One vector is turned by the same rotation once a tick. Each row is the vector after some number of ticks, and that number follows the row.
The counts run from 0 to 632.
[-18   3  -5  -2 -45 -26   0  10  16 -10  -3 -10  -5  12   2  10  -8  34
  -9 -17  17 -11   4  -9  -8  29 -29   2 -11 -29 -18 -21   6  -6  -8  32] => 427
[-13   1   2  -2  -9  -2   9   0 -16  -8  10 -10  46  -7   1  20   3   9
 -17 -17  -1   2   6 -23  -2  11 -34  -3  11 -12  17 -26 -36 -35 -10  28] => 423
[  9  49 -11   2 -24  -4  26 -16  -2  -6  -1  -8   5   4   0   0   3  20
 -21  23  11   3  25 -36  29   2   7  16 -18 -15  18 -12   2  13   1  15] => 479
[-12  25  -8  -1  -9 -25  31  -7  18 -14  -1  -3  13 -14  -2  27  23  27
 -20  -4  24   1  20   0  -3   4 -36 -16   3 -18  -4   3  -9  -5   5  39] => 618
[ -7  23  -6 -25 -38 -27  31  -1  36  -4 -23 -12  17  -7   1  19  -3  -3
  -9  -9  13  10  13 -21  13  11  -1   5   8 -17  13 -13   7   0  -3  23] => 621
[  2  19  10 -16 -17   6  31  -2  26  -6   2  11  12  -5   9  34  37  20
   3   8  13  27  16  -9   8  -2 -40  -2   1  -6 -11 -14 -13 -11   6  35] => 388
[ -2  19  19   1 -19   1   3   6 -35  13  16   1  12  17  18 -12  17  42
 -14   6   0 -22  -1 -29  30  23  -8   1  -3 -13  -7 -16  21  19  -2  17] => 560
[ -4  32   7  -3  -4  -2   3  -1 -12 -13 -15  25  25 -14  15  24   5 -10
 -18   5   8  16  41  17   3  26   3 -11  29 -16  24  -9 -16   8  -9  25] => 488
[ -6  58  -2  -1  -5   4   7 -13   2 -21  -9  -4  -1  -8 -24  16   7  28
 -36  17  10 -16  -3  -6 -10  -1 -16 -10 -17 -29   8  -7   8  10  -6  17] => 476
[  6  30  -3  -1  10  13  29  -8 -20  -6  14 -17  26  -3  -9  15   8  14
  -4  11  -6  -7  -9 -36  10  18  -4  -2  -3  -5  13 -44 -37 -22 -18   5] => 51
[ 13  14  17  10 -34  -2 -13 -12 -17  -1 -15  -7  36  11  19  -1  10  17
  -2  22  16   8  29 -18  21  15 -14  21 -14 -17 -15 -17 -26  13  13   3] => 339
[ -8  26   0  -3  -1 -14  40   8  -1 -12  -8   6  20   2 -29  30  -5 -11
 -22  26 -20 -10 -14 -19  14  12  26   4 -10 -20  13 -31 -10  -4 -24 -12] => 128
[  3  17 -18 -27  -9 -23  23 -11  15   0 -13 -34  25  -6   9  11  -4 -18
  21  -9   6  18   5  -8  -2  25   7  -9  17 -12  -9 -32  13  17 -39   4] => 315
[  2  11  15  -7 -15  -3  29   8  17 -12   3  15   5   0   8  30  40  34
   0   9   9  18  11   0   9  -5 -45  -1  -5 -12 -19 -12  -2  -6   7  33] => 387
[-13  18  31 -21 -25  27   1  11  -7 -28 -20  -8  26   3  13   7   5   6
 -22  15  11  11  -5  -6 -19   0 -34   0  -5  -6  -7  -6  24  29  -5  16] => 607
[  1  20  -7  -1  10  19  34  -1 -27  10   1  -3   7  17  14   3  22  26
   1  34  -4   5  -3 -13   3   1  20 -13 -18  -4 -32 -28  -8  22 -25  17] => 594
[  5  10  26 -21  -5 -11  19  13 -13  15 -26  17  19  -4  23  -6  10   8
   6  15 -27   5   2  -2  29  21  27  -2  13  -7  -5 -31  31  26 -23   4] => 176
[ -4  24 -18  -8 -12 -21  31   1 -22   3  21  11   0   3  13  14   5  -9
 -18  11   0  24  30  -7  18  17   6  -8  13 -26  14  -3  38  25 -32  11] => 445
[ -8  24  -4  -6  -3   3  -7   7 -36 -21  19  -2   3   7  11   6 -13  -5
 -11  -1  -1  -2   9  -4 -11  44  -6  -7  20 -20  16 -26  22  20 -42   0] => 139
[  9  20  20   8 -30   8 -22   7 -25 -29  -4  18   7   9  -4  11 -11   9
 -17  28  -3   4  18 -13   7  18 -18  23 -19 -30  11 -29  10  16 -10  -4] => 64
[-18  14 -18  -8  -1  -4  30   4 -29  22   1  -1   7  15  11 -10   6  19
 -13   8  -1  -3   4 -16  -3  10  32 -25  -4  -4 -20 -15   5  18 -30  42] => 364
[-18   4  22 -15 -22  -9  31  27  25 -18 -15  23   2  13  -3  41  20  -1
   2  17  -3  13  -5  15 -10  10  -5 -11  -6 -13 -34 -17  12  14 -13  16] => 80
[ -7  19  -3 -21 -16   2  33   5  19 -10   8   3   8  17   3  45  30 -18
  20  17  10  28   3   3  -4  15  -7  -8   7  -9 -36 -24  -5  15 -20   0] => 82
[  2  32  10 -11   6  13   6 -15  -5   1 -17   9  14 -13 -16  14  23  41
 -21  18 -14  -6 -28  -3  -5 -12 -22   0 -25 -23 -10 -33  -8  -9  -4  14] => 244
[ -1  20 -23   4 -10  -9   4 -19  -7  25 -24  19  11  -3  -2   4   8  28
 -11  15  -4  16  24   2   5  -2  22  -6 -28 -31 -14 -26 -30  -6 -14  31] => 439
[ -7  21  29  -9  17  17   9  14 -27 -15 -11  26  14 -13  20  14  27   2
  -9  27 -16  -2 -13  28  -1  23  -5 -10  14 -11 -11 -27   7  29 -21  -8] => 179
[  0  39  10  -7   1  -3   7 -14 -13 -18 -34   7  35 -16   2  12   3   1
 -25  25  14  24  33   8 -12  -7  10 -17  -1 -16  12   6   8  27 -13  30] => 27
[  6  36  -3  -4 -37  -7  25  -8  -5   8 -13  -4  17   0   6  -6   3  20
 -20  23   3   4  25 -40  37   4  17  24 -17 -17  14 -17   0   9   3  14] => 480
[  5  12   0  10 -15  -7 -35  -5 -21 -14 -13  24   3  -7  17   6  -6  23
  -8  15   6  17  35  20  -4  16 -20   0  -4 -36  -9 -25  -3  17 -14  23] => 296
[  5  29  29  -9 -15 -19  -6   3  -8  -3 -11  27  -2  -1   6   5  18  26
 -11  18  -3  -4  18   5  21  21  -4  -5   5 -26   0  -4  50  31  -3  14] => 254
[-16  22  -9 -20 -21  17  31  12 -12   0   0  -9  -1  -2  25  -5  -2   6
 -15   4 -18   0 -21 -26  17  11 -16  22  -1 -12   4 -36  28  19 -24  -6] => 96
[ -2 -27  13  -5  -6 -32  33  17   4   7 -21  23  29 -11   8  23  22  10
   0  10 -23  14   7  15  14  -2  -4  -4  -2 -14 -19 -28 -15 -15 -10  24] => 308
[ -4  21   7 -23 -45 -36  18   5  38   3 -28  -2   7  -2  -9  16   0   5
  -2  -1  -4  -2  -3 -12  23  20   4  16  -1 -26   0 -24  27   8  -4  -3] => 623
[  6  24  22 -12   1   2 -14  -5 -31   8  -5  -4  19  -7  19 -18   9  37
 -10  -9   3  -6  13 -17   4  25  -9 -19  23 -11  14 -16  27  16 -15  38] => 331
[-26  19   2 -34 -16   7   0   5   0   4   0 -13  12  15 -12  18   4   6
  -7 -19   2  -6 -29 -14 -26  26  -9 -21   6 -16 -18 -19  28   6 -32  17] => 508
[-11   4  27  -7 -31  10  23  24   9 -27  -7  -5  24  -3   8  24   1  10
 -10  -4  -2  -4 -11 -25   7  23 -34  18   7  -4  15 -37 -19 -22  -4   9] => 194
[-10  28   3  -6 -23  -9  24   1  -3 -28 -31   1  35 -10   3  10  -9 -15
 -41  30   5  13  20   4  -3 -12   3  11 -12 -22   7   6   7  29  -9   1] => 29
